A single turn carries every row of the set below to another of its rows. Some are shown first; where does it send the rows asked next?
k928: [-19.1  36.2  -9.8  -3.5 -10.0 -10.1  13.2  -1.1  12.4  37.7  -7.9  12.1
  18.8  20.0  18.3  -1.7  12.7  -4.5   2.6  11.3  12.5  22.7 -17.3  19.9
  -3.8 -25.0  -5.3  24.5 -27.1  -3.8 -24.8  14.3  26.9  10.7  15.5]
k383: [ 12.3  17.3  10.2  18.6  17.9 -21.5  36.5  -5.8 -23.4  -0.3  -3.7 -30.3
  11.5  12.8  -8.3  -1.1  30.3  -0.4  -5.4 -31.2   8.2  -3.3   6.0 -15.9
   5.1  30.3  13.1  10.8  16.6  21.0   3.6  -6.7 -20.8  -4.0  33.8]
k909: [  9.5  17.2  25.0  18.4  12.9 -10.5  11.1  -1.9 -20.0 -13.1   0.9 -27.9
  28.1  -4.7   4.6 -19.4  53.4  -0.1 -22.4 -12.8  -0.5  10.1  32.2  -9.7
   2.7  33.6 -12.5  13.3  10.6   1.8  -7.9  16.8 -16.2 -11.6  24.5]
k605: [  3.6 -11.7  31.3  -4.9 -13.1  -0.1  35.6 -22.9   6.7 -17.9  -3.9 -29.1
  11.1 -10.8  -9.3 -10.0 -11.2  18.9 -48.4 -19.1  -5.0 -11.4  13.9 -20.0
 -12.7  21.0  -4.2   5.1 -28.0 -34.2  -3.7  -4.6 -37.7  17.5  22.8]
k515: [ -2.9   2.7  22.0 -14.5   3.0  32.0 -15.4 -38.5  -1.9 -14.7 -10.7   2.8
 -10.2  19.2  -5.3   8.6  14.9 -14.0 -15.0 -19.6 -10.4  21.5 -20.9   3.7
  48.8 -15.9 -17.4   3.2  13.6 -23.2   9.0  16.3  -9.0  19.7  18.6]
k338: [-42.9  -3.5   7.1   8.2 -19.2  -1.1  -2.0 -27.2 -24.0  16.1   4.3  29.7
  35.6 -14.0 -19.5   2.7  -7.6  19.0  -6.6  13.6   3.2  29.6  -7.3  -7.5
  -5.4 -14.8  11.3 -28.0 -20.0 -38.1  11.9  25.2  17.7  -7.2  -0.8]
k14: [  6.1  -5.5  21.3  -5.2  20.1 -11.0  19.0  -3.0  -0.8  -8.2 -13.8  30.3
  35.1  12.6  23.5 -22.7 -13.3  11.8 -38.8 -19.0   2.9  22.5 -23.4 -16.5
  12.8 -18.3   5.8 -25.5   6.2 -20.4  24.1  -7.8 -34.2  -6.3  34.5]
k585: [ -9.9  -4.1 -16.0 -33.7  20.0  -0.3   3.2 -50.2 -10.9  21.5 -16.4  13.5
 -14.7 -44.7   0.3 -14.1   0.7  18.1 -14.5 -21.1 -15.2  28.2  33.3  -0.3
   2.7   8.1   4.6  -3.6  -9.8 -13.4  -4.7  26.0 -17.2   6.4   1.9]
k237: [-10.1   4.0  10.9  -1.3 -16.0   9.0  13.2 -13.7 -36.1   9.0   5.5  21.1
  -0.7 -12.2 -26.6  26.1   9.1  -5.9 -25.6 -32.0  16.5 -17.7   1.1  -6.9
  -3.9   8.1 -16.6  16.2 -23.7  -5.6 -42.1  26.0  22.0   7.4  -1.6]
k15: [-13.5  15.2  23.9 -34.0  -3.6  35.3  -6.5   4.7 -17.6 -24.8 -27.6  16.5
  19.7  30.0 -12.4 -18.0   4.0  36.0 -22.1 -14.9 -34.8   7.4  -2.8  -9.5
  -5.7   6.2 -14.7 -26.9  -8.8   6.1   2.0  -2.1  10.3 -15.0  14.6]
k254: [-29.9  19.6  11.5 -18.7  -3.8  25.0  -2.6 -39.8  36.9  20.8 -15.3  -2.8
  -9.9  16.5 -12.4 -18.7  12.6  27.6 -14.4   1.6  12.2 -31.7  -5.4  -9.4
  16.3  21.2  24.5  -8.7  -1.3 -17.8 -11.0  -4.4  -5.2   4.6  23.3]
k450: [  5.8  -4.2  17.3   3.2   3.2   3.5  35.8 -24.8 -22.3  17.4 -18.9 -24.7
  15.0   9.0   2.2  -4.9   8.5 -10.1  32.1  13.1  16.8 -12.0  -5.3  -9.8
  15.2  -4.7  -3.1  22.9   3.8   7.3 -16.7   9.2 -29.0 -11.2 -24.1]
k69: [-25.6  -4.5   5.8  -6.5 -12.3   7.9  15.2  10.7  -2.7 -26.0 -32.3   4.9
  28.6  33.2  37.4 -14.5 -10.5 -11.9   0.6 -23.9  35.9  23.5  -1.2   2.9
  10.4 -23.8  12.5  13.8  12.0 -25.6   7.6   7.9  20.4  17.1  10.0]
k435: [ -8.0  -0.3  18.7  14.3  28.9 -20.8 -12.6   2.8 -34.7  -2.8   8.7  24.9
  16.5   5.6  -3.3   3.0  40.7  19.5 -19.6  -7.6  -1.8   3.6  30.0 -14.0
 -10.2   2.8  33.6   2.2  14.7  -1.0  34.8  18.6 -20.3  -5.8  42.8]
k91: [ -0.4  10.4 -12.8   0.3  40.3   0.6   0.7   6.2 -45.3 -15.5  10.1  23.0
  10.2   7.9   5.1  -5.6   5.3  19.8   7.7 -23.8   1.1 -15.1   0.7  -5.5
 -20.7 -10.2  32.6  28.1 -33.2  -2.6   7.4  12.2  -6.6 -17.2  -9.6]
k286: [ -9.2 -18.3   3.4 -31.9   8.0 -16.5  17.0 -44.3 -12.5  13.0 -10.7   0.9
   5.9 -18.4 -14.8  -3.7 -16.6  23.3 -18.6 -55.6 -20.2  26.4  16.7   4.5
   0.2   7.2  -8.6 -22.9 -12.4  -8.0  18.2  -0.9 -21.3  23.8  -5.8]
k379: [-23.0  -0.2  27.4   7.3 -17.2  -8.3  19.4   7.3 -26.9 -11.8   6.9   5.2
  11.7   6.6  -2.9 -17.6   2.6  20.5 -13.3  26.1 -17.8 -14.1  38.6  31.2
  -4.6 -20.5  -8.7  25.5 -25.7 -24.0  19.7  -3.7  -3.2 -11.6 -23.0]
k62: [-22.6 -25.2 -17.5   2.3 -10.8  33.0 -16.1 -15.8 -56.4   4.1 -33.6   2.0
  -0.7  18.6 -22.7 -13.8 -18.2  -0.4 -18.4 -10.7   3.5  29.3   5.9  -1.0
  -8.5   1.8  22.3   1.3  -7.6 -22.1  15.7  16.4  -1.0   5.5  -0.2]
k425: [  7.1  -0.9  14.2 -11.6  12.9  -8.8  37.8  -6.7   6.9  12.6 -16.3   1.6
  11.3  54.2   6.5  26.3 -21.9  21.3 -11.4  -7.4 -26.3 -12.0  -5.2   0.8
 -26.3 -11.1  -5.9  31.0  -1.8   7.8   2.6   5.8 -37.5   1.8  32.1]
k855: [ -9.7  -4.8   8.5 -14.4   8.6 -19.1 -28.2  -9.6  26.8  11.1  -6.9   7.4
  17.4  22.4   9.2  10.2  35.1  -3.7 -35.8   4.0 -20.0  17.4   7.5  -4.7
   1.3   4.3 -20.7  42.6  -4.7 -46.5 -14.3  16.2   0.5 -21.3  28.5]
k765: [  8.0  -4.4   9.8  14.5 -14.2   5.5  24.0   6.0 -14.9  30.5  18.0  14.1
  12.0  -1.7  -4.2  -6.7  -5.1   3.3 -25.2 -35.4  -2.3 -16.0  -9.4 -19.7
 -16.6  13.0  -2.0 -14.0 -31.6  -8.7 -35.1  41.3   6.8  25.4   2.7]
k944: [-16.9 -29.0  13.6  12.6  -8.6 -16.6   4.2  15.6 -11.0  33.1 -15.3  12.5
  -9.6   0.5  -0.7 -25.3   4.2  -5.0  12.2  -0.4  -8.1  -8.7 -16.5 -25.1
  23.4 -30.0  29.3  24.0  -2.3 -18.8  25.1  -8.4  -0.8   4.7  18.0]
k590: [-23.1  12.1  25.6   7.3 -19.6   3.3  20.1  -3.5   5.2  11.7 -12.2  -7.4
  42.0  16.2  14.0   5.2  -7.0  17.3   5.9 -11.2   2.2  21.7 -27.7  11.1
 -14.4 -36.1 -35.9  27.5 -15.9  -3.3 -17.9   7.9  18.5  20.8  11.1]
k479: [-10.5 -17.4  37.8  28.9  33.6  -9.7  14.7 -23.9 -19.3 -12.1  28.9  -4.1
  11.4  13.9  -6.8  14.4  26.8  38.0 -20.3  -2.3  15.0   1.4  20.8  -8.3
   4.8  10.7  19.2   6.5   6.6 -13.5  35.0   8.9 -26.2  -6.2  24.7]
k656: [-14.0   1.9  11.2 -38.8   9.3 -28.5  -7.8 -15.3  11.0  34.0 -14.5   4.5
 -22.5 -10.7   4.6  -5.3   6.1  20.8 -13.4 -17.7 -36.6   1.3  10.8 -13.4
 -26.8   8.1 -29.2  10.3  18.8  -1.4 -23.1  18.4  15.7  -1.4   0.1]
k695: [-14.7  15.2  10.1  21.5   3.7  -8.0  16.5   1.5  -7.7   4.3 -17.5 -21.6
  12.0   5.4  -1.5   1.2  26.8  31.9  -5.6  28.7 -16.2   6.2  38.2  -5.1
  -3.1  -5.0   5.3  46.0  17.0   3.3  29.3  -5.3  -2.9 -12.9  37.5]
k746: [-17.4 -11.3  12.9 -11.4  -4.8  14.6 -12.8  13.2   5.1   6.0   4.4   5.9
 -12.7  36.7  -6.9 -17.9  16.2 -13.7 -43.3 -19.0  33.9 -12.3   1.1  -7.9
 -31.3   0.8  -2.5  21.1  15.3 -16.1 -28.8  18.0  16.4  -4.1 -10.5]
k362: [ -9.6  -6.9  18.2 -11.7  -1.0  22.7  15.0  16.2 -19.4  16.8   2.6  -1.3
  -1.1  54.5  -5.4  -8.8  -9.5   7.1 -19.5 -16.0  10.2 -16.1 -12.3 -11.2
 -40.8  12.5   2.1  15.8  24.3  -6.4 -17.3  27.7   9.5   1.8 -22.5]
k97: [ -5.2  -9.8  12.8 -38.8 -19.6   6.2  20.7 -10.8 -10.3  19.0 -14.8   7.0
  18.3  41.6  -1.3  31.4  31.0  25.1   9.5  -7.5 -27.2   4.5  -1.5 -16.4
   7.0   7.0  24.8 -19.6  21.5 -32.5 -12.9  12.0  -3.5  32.2   8.5]
k588: [-39.1  12.0   3.2  -7.3 -18.3  -0.9  30.5  -5.0 -10.4 -13.8 -23.0  -1.8
  22.5  38.5  41.2 -14.1  -4.6   1.3  11.4   9.5  26.5  14.0  14.2  23.8
  -5.3  -1.0  22.2   9.9  11.8 -37.4  -9.7  24.3  14.1  13.1  -0.7]
k95: [-29.4 -36.9  52.1   0.3   6.3 -22.8 -13.0 -22.0 -17.0   5.0  10.6   1.4
  19.7  13.6   0.3 -17.2  40.9   4.9   2.2 -18.9  21.5 -14.9  -3.7  -4.6
  -3.1  -0.4   9.1   7.8 -28.4 -26.2  -5.5  19.7 -32.1  20.3  -4.7]
k323: [  2.9   7.7 -11.4  10.9 -12.5 -35.2  -9.7  16.9  -5.3  -9.2  -7.5 -11.2
  39.3  -0.4   2.4 -34.6  25.7 -21.6  -5.6 -26.8  -6.6   2.5   9.6   1.6
 -18.2 -14.7  -4.4  -3.7 -11.0 -13.0 -13.6 -14.3  -3.7 -20.6 -10.3]
k234: [-34.4  32.5  15.1 -16.7   8.9 -17.0  13.0 -48.7 -23.9  -1.2 -16.9  24.3
  26.6  -5.0   6.2   9.5   8.7  23.1 -19.9  24.2   7.7  -4.6   9.1  19.3
   3.4  11.4  11.6  13.3  26.6 -44.8  -2.1   4.4 -24.4 -21.9  15.1]
k157: [ -9.5  42.2 -13.4   1.2  -9.2   5.2   5.9 -24.3  -2.3 -12.9   3.7   0.1
  -5.9  23.9   7.8 -12.1  -5.1  14.6 -10.3 -12.6 -46.6  -4.7   3.7  34.4
 -22.3  -6.1  16.9 -22.1  10.1 -24.2  -5.4  21.4 -22.3  20.2  25.0]
k34: [-13.0  -1.9  14.4 -31.9  21.5 -29.3  27.7 -20.0  30.6  14.7  -2.3  15.9
  11.4  -2.2  39.4   0.2 -26.3  41.3   8.0 -30.2  -4.9  17.5   8.8  12.3
   5.9  -8.6   8.4  -8.6   3.3 -19.0  14.5  -6.4   9.4  10.3   8.3]
k261: [ -7.1 -10.3  25.1  19.0  -1.5 -27.4  18.2  13.7   7.1  13.7  -8.1 -22.8
  16.6  31.5  -3.0  -9.6  35.0  14.6 -19.7  13.3 -11.6  25.1  20.8  -9.9
  15.6  -3.4  -0.3  13.5   0.0   2.7  41.8 -17.0  -5.9   0.6  39.1]
k844: [-26.3   2.0   6.6   6.9 -12.6  14.6  15.0 -27.3  -8.4  13.1  -5.0  38.7
  25.5 -13.8 -17.8   3.4 -28.3  10.8 -13.9   4.6  30.7   4.3   3.3  -4.9
  -4.7 -42.2  17.9 -20.5 -26.4   0.4  23.4  15.3  -9.2  10.4  10.0]
k116: [ 11.5   2.8 -12.1 -20.3  -4.0  36.1   9.6  -5.0  28.4 -35.5   0.0  12.8
   5.8   5.4  11.6  14.5  22.7  27.6 -34.0 -15.2   2.4  -1.5  34.8  -4.2
  -1.7 -30.9   9.2   2.0  -4.6 -27.3 -20.4  -5.8  -1.3   8.5  13.1]
k449: [-26.2  -0.6  30.1 -52.2  14.4 -22.8   4.2 -23.5   5.1   3.2 -23.7  34.9
   7.9 -16.7  36.5   5.1   3.9  26.3   6.9  -8.5  -3.6  28.1  29.8  17.6
   7.9 -15.2 -11.3   4.7  10.3 -11.3  -2.4  11.3  11.6   1.7  12.6]
k197: [  8.6  19.4  -5.4 -43.0   1.3  -7.2   9.0  -2.9 -44.1  12.0 -32.3  14.3
   0.0  -6.6 -16.8   7.5  15.2 -12.9 -27.6  -2.2 -22.5   9.0   9.1 -32.2
   7.0  34.4  21.3  17.7 -14.3 -20.0   1.0  13.2  -4.9  -4.5  26.3]
k815: [  9.3  -2.4  17.5 -37.2  21.3 -15.0  17.6 -16.5  29.8  26.3   0.3  -1.5
 -22.3   9.5   2.4   1.2 -14.7  20.1 -30.3 -27.4 -12.5  -3.8  10.7  -4.9
  -4.9  -0.4 -39.4   6.9  -3.7  15.6   0.9   1.3   4.9   7.5 -15.9]
k558: [-24.8 -23.7  -9.1  14.4 -19.8  27.5  -9.0 -28.0 -19.5  10.7 -17.2 -11.7
   2.4  18.1 -16.2 -28.8 -18.4   2.4 -34.0  -6.8  21.9   7.9  24.3  16.5
 -14.2   3.9  24.0  -5.4 -19.6 -31.4  13.4  14.9 -21.1  24.1  -2.9]

k157 turns into k254
k855 turns into k14
Now these:
k844 turns into k237
k383 turns into k695
k62 turns into k362
k815 turns into k449
k944 turns into k91

